In the data rows, zero lies at 4.5, halfway between 4 and 5.
Here are some numbered points:
[9 4 3 9 4 3 4 7 7 6 8 3 4 4 4 3 5 6 7 3 4 3 3 3] 0
[6 4 3 9 4 4 4 7 5 7 5 8 4 3 5 4 6 4 7 4 4 3 4 6] 1
[6 3 3 6 3 3 4 6 3 5 3 6 3 4 4 5 6 4 6 4 4 3 3 7] 2
[8 4 3 4 7 4 2 5 3 5 3 5 4 3 5 8 4 4 4 2 3 5 4 9] 3
[7 4 3 5 6 4 3 5 4 6 3 5 3 3 9 4 4 3 3 1 4 3 3 9] 4
[3 3 3 4 4 4 9 4 5 4 2 9 9 5 3 3 2 9 5 3 3 4 3 3] 5
[4 3 3 3 6 4 4 8 9 4 6 3 4 9 9 3 2 4 4 3 4 4 3 3] 6
[6 3 4 4 4 3 4 7 9 4 4 4 4 9 5 3 3 4 5 3 4 2 3 3] 7
[9 4 4 9 4 4 4 6 7 4 6 3 4 4 4 3 4 7 5 4 4 3 4 4] 8
[4 4 3 5 4 3 6 4 3 4 4 6 4 5 5 3 6 4 3 3 6 4 4 4] 9
[4 5 4 5 4 6 5 6 4 7 3 4 4 3 5 4 4 5 6 3 5 3 4 4] 10
[5 6 3 4 3 5 3 6 3 5 5 4 4 3 3 7 5 4 4 2 3 4 3 5] 11
[4 6 3 4 4 1 6 4 4 4 4 6 5 4 4 4 6 4 4 5 3 3 4 4] 12
[4 6 3 5 3 5 5 7 3 8 3 4 4 3 5 4 4 5 5 3 5 4 3 4] 13
[3 6 3 6 2 5 4 6 3 8 3 5 4 4 5 4 4 9 6 4 5 5 4 3] 14
[5 7 3 5 3 4 4 4 3 5 5 4 4 6 3 4 8 4 7 3 3 3 4 3] 15
[4 8 4 5 3 8 4 4 3 6 5 4 4 3 4 8 5 4 3 3 3 3 4 4] 16
[4 7 4 3 3 6 4 4 4 6 4 4 4 3 5 7 4 4 4 4 4 5 4 4] 17
[4 5 4 4 3 4 4 3 3 4 4 4 5 4 3 5 9 4 4 6 3 3 4 4] 18
[4 5 5 4 5 5 3 4 3 4 5 4 4 3 5 7 4 4 5 5 3 6 5 7] 19
[4 4 4 3 4 5 4 4 3 4 3 4 5 3 4 4 4 4 3 5 4 5 4 5] 20
[4 4 5 5 4 5 6 4 4 4 4 5 7 7 4 4 5 4 3 6 4 4 5 3] 21
[4 3 6 4 6 5 4 5 3 4 4 4 5 3 4 5 4 4 4 5 5 4 3 5] 22
[4 4 6 5 5 3 4 3 6 4 4 4 4 6 4 4 5 3 4 7 8 3 6 4] 23
[4 3 6 5 6 5 4 3 2 3 3 3 5 3 3 4 5 3 5 8 4 4 4 5] 24
[4 3 6 5 9 6 3 4 6 3 5 4 4 4 5 5 3 3 4 5 4 8 5 7] 25
[4 3 5 5 5 3 4 3 6 3 6 6 5 3 4 3 4 6 3 6 4 6 5 4] 26
[3 4 7 3 4 4 5 3 6 3 4 6 5 9 3 3 5 4 4 4 5 3 8 3] 27
[4 4 7 3 4 6 5 4 3 4 9 6 4 4 4 6 4 5 3 4 3 8 5 4] 28
[3 3 7 5 3 3 5 3 4 3 6 7 7 9 3 3 6 4 4 5 6 5 8 3] 29
[3 3 8 4 5 5 4 4 3 4 8 4 4 3 3 4 4 4 3 7 4 7 6 4] 30
[4 3 7 3 6 2 4 3 4 3 8 4 4 4 4 4 5 4 3 8 7 6 7 4] 31
[3 4 9 4 5 2 4 4 4 4 9 8 4 5 3 4 4 4 4 4 4 9 8 4] 32
[3 3 8 4 3 8 4 3 5 3 9 4 4 3 3 4 4 4 3 8 6 7 6 4] 33
[3 3 7 4 8 4 4 4 3 3 8 4 4 3 4 3 4 4 3 8 5 6 7 4] 34
New points follow, each followed by the number of its nearest point above.
[4 4 5 6 4 5 5 4 3 3 4 7 7 7 3 4 7 4 5 5 4 3 5 3] -> 21
[7 8 3 7 6 9 2 4 3 8 4 4 4 3 3 9 6 3 4 3 3 3 4 8] -> 16
[3 3 6 5 4 2 5 3 4 3 5 8 8 8 3 3 8 4 4 5 4 3 8 3] -> 29
[3 5 5 3 4 3 4 3 3 4 3 6 4 3 4 4 4 4 4 5 4 5 6 4] -> 20
[4 4 4 4 4 5 8 6 3 5 5 7 7 4 4 4 4 9 4 4 4 4 4 3] -> 5
[3 4 5 3 3 7 4 4 4 4 5 4 5 4 3 4 5 4 4 5 4 4 6 5] -> 20
[5 4 3 5 4 5 5 5 4 4 3 5 4 6 5 4 5 4 4 2 9 3 4 4] -> 9
[4 4 5 3 4 5 5 3 2 4 3 5 7 7 3 4 5 4 4 6 4 4 6 3] -> 21
[4 4 4 5 3 6 4 3 7 6 3 3 4 4 3 3 4 4 8 7 3 3 3 3] -> 10
[9 7 4 4 4 5 4 5 9 4 6 2 3 9 1 3 4 4 7 4 4 3 4 3] -> 7
[3 4 6 3 4 5 4 3 3 4 7 5 4 4 4 4 4 4 3 7 4 7 6 5] -> 30
[9 8 3 6 9 2 3 7 3 4 7 4 4 3 4 4 6 4 3 3 4 4 4 7] -> 3
[3 5 5 4 3 6 5 4 3 6 6 5 4 4 4 4 3 9 4 4 4 6 5 3] -> 14
[3 4 8 4 3 3 3 3 4 4 7 7 4 3 4 4 4 4 4 5 4 9 7 6] -> 32
[5 3 4 3 5 3 4 4 9 4 4 3 3 9 5 3 3 4 3 5 3 3 4 3] -> 7
[3 3 3 6 4 5 4 4 4 4 3 4 7 3 4 4 5 4 3 6 3 3 4 5] -> 20
[4 4 4 4 3 4 8 5 5 4 3 6 6 6 5 4 5 4 4 4 9 3 4 3] -> 9
[4 4 7 4 5 6 4 3 1 3 9 6 4 4 5 5 4 4 3 5 4 9 5 4] -> 28
[4 5 5 4 3 3 4 4 3 4 6 7 4 4 5 4 4 7 4 4 4 6 5 4] -> 26
[4 4 4 5 5 3 6 6 2 5 4 6 4 4 5 3 5 4 3 5 9 4 4 3] -> 9
[4 8 4 3 3 3 4 4 3 5 3 3 4 3 4 6 5 4 4 3 4 4 5 3] -> 17
[9 3 5 5 6 3 4 3 9 4 4 3 3 9 4 3 3 4 5 6 3 3 4 3] -> 7
[4 4 6 3 4 4 4 4 4 3 3 4 5 4 4 4 5 4 3 5 4 5 5 4] -> 20
[4 5 6 3 3 7 3 4 2 3 4 5 3 3 9 5 4 4 3 5 4 9 4 7] -> 19
[3 8 4 6 3 5 3 3 6 4 4 4 3 4 3 4 4 4 8 6 2 3 4 3] -> 15
[4 6 4 4 4 7 7 3 5 5 3 4 5 5 3 4 5 4 5 7 3 4 4 3] -> 21
[3 4 7 3 4 2 4 3 3 4 9 8 4 4 4 4 4 5 5 4 4 9 7 4] -> 32
[4 4 6 5 3 3 5 4 2 3 6 5 5 5 3 4 4 4 4 5 4 4 6 4] -> 21
[3 3 8 3 4 5 4 4 4 3 8 5 5 4 3 4 4 4 4 6 4 6 6 4] -> 30
[4 4 5 1 3 3 4 3 3 4 5 4 4 4 5 4 5 4 5 3 5 5 6 4] -> 20
[4 4 4 4 3 6 3 4 4 4 3 3 3 3 4 5 4 4 4 5 3 3 3 6] -> 20
[6 3 4 3 3 3 5 4 9 4 4 2 2 9 3 3 2 4 8 3 3 3 3 2] -> 7
[4 9 3 5 3 5 3 4 8 4 5 3 3 5 2 6 9 3 7 4 2 3 3 3] -> 15
[4 4 3 6 4 4 4 5 3 4 6 4 4 4 4 4 4 6 6 4 4 3 4 4] -> 10
[3 3 5 3 3 5 4 3 4 4 5 6 8 5 3 3 7 4 2 7 4 4 6 4] -> 21
[3 3 3 2 6 3 4 7 9 4 3 3 4 9 9 3 1 4 4 3 6 3 3 3] -> 6
[3 7 4 4 4 6 4 4 4 5 4 4 4 3 4 7 4 4 5 4 3 4 4 4] -> 17
[4 3 7 4 7 2 4 4 8 3 5 3 5 4 3 3 4 3 4 8 9 3 6 3] -> 23
[4 4 2 6 3 4 9 7 3 4 3 6 8 5 3 4 4 9 4 5 5 3 4 4] -> 5
[3 9 4 5 3 9 4 4 1 7 3 3 4 3 4 9 4 3 3 3 4 4 4 5] -> 16
[8 4 3 6 5 5 2 6 3 5 4 4 3 3 5 8 4 3 5 4 2 4 4 9] -> 3
[3 4 6 5 4 5 4 3 2 4 8 4 4 4 4 4 4 4 4 6 4 6 7 4] -> 30
[6 6 4 5 9 8 2 4 2 6 3 4 4 2 5 9 4 3 4 2 2 5 4 9] -> 3
[3 3 7 4 4 9 3 3 3 4 4 4 4 2 3 5 3 4 4 6 3 7 8 9] -> 19
[4 3 3 7 3 3 7 6 4 4 4 5 4 5 5 3 4 4 3 3 9 4 4 4] -> 9
[4 3 5 4 5 9 3 5 3 4 3 3 4 3 4 8 3 4 3 6 3 6 4 8] -> 19
[7 4 3 4 3 6 4 4 6 4 4 4 4 6 2 5 9 4 5 7 4 3 4 4] -> 18
[3 4 6 6 4 9 3 4 1 4 5 5 4 3 4 5 4 4 4 5 3 8 7 7] -> 19
[4 3 4 4 4 3 4 6 9 4 4 3 3 9 5 3 2 5 8 3 4 4 3 3] -> 7
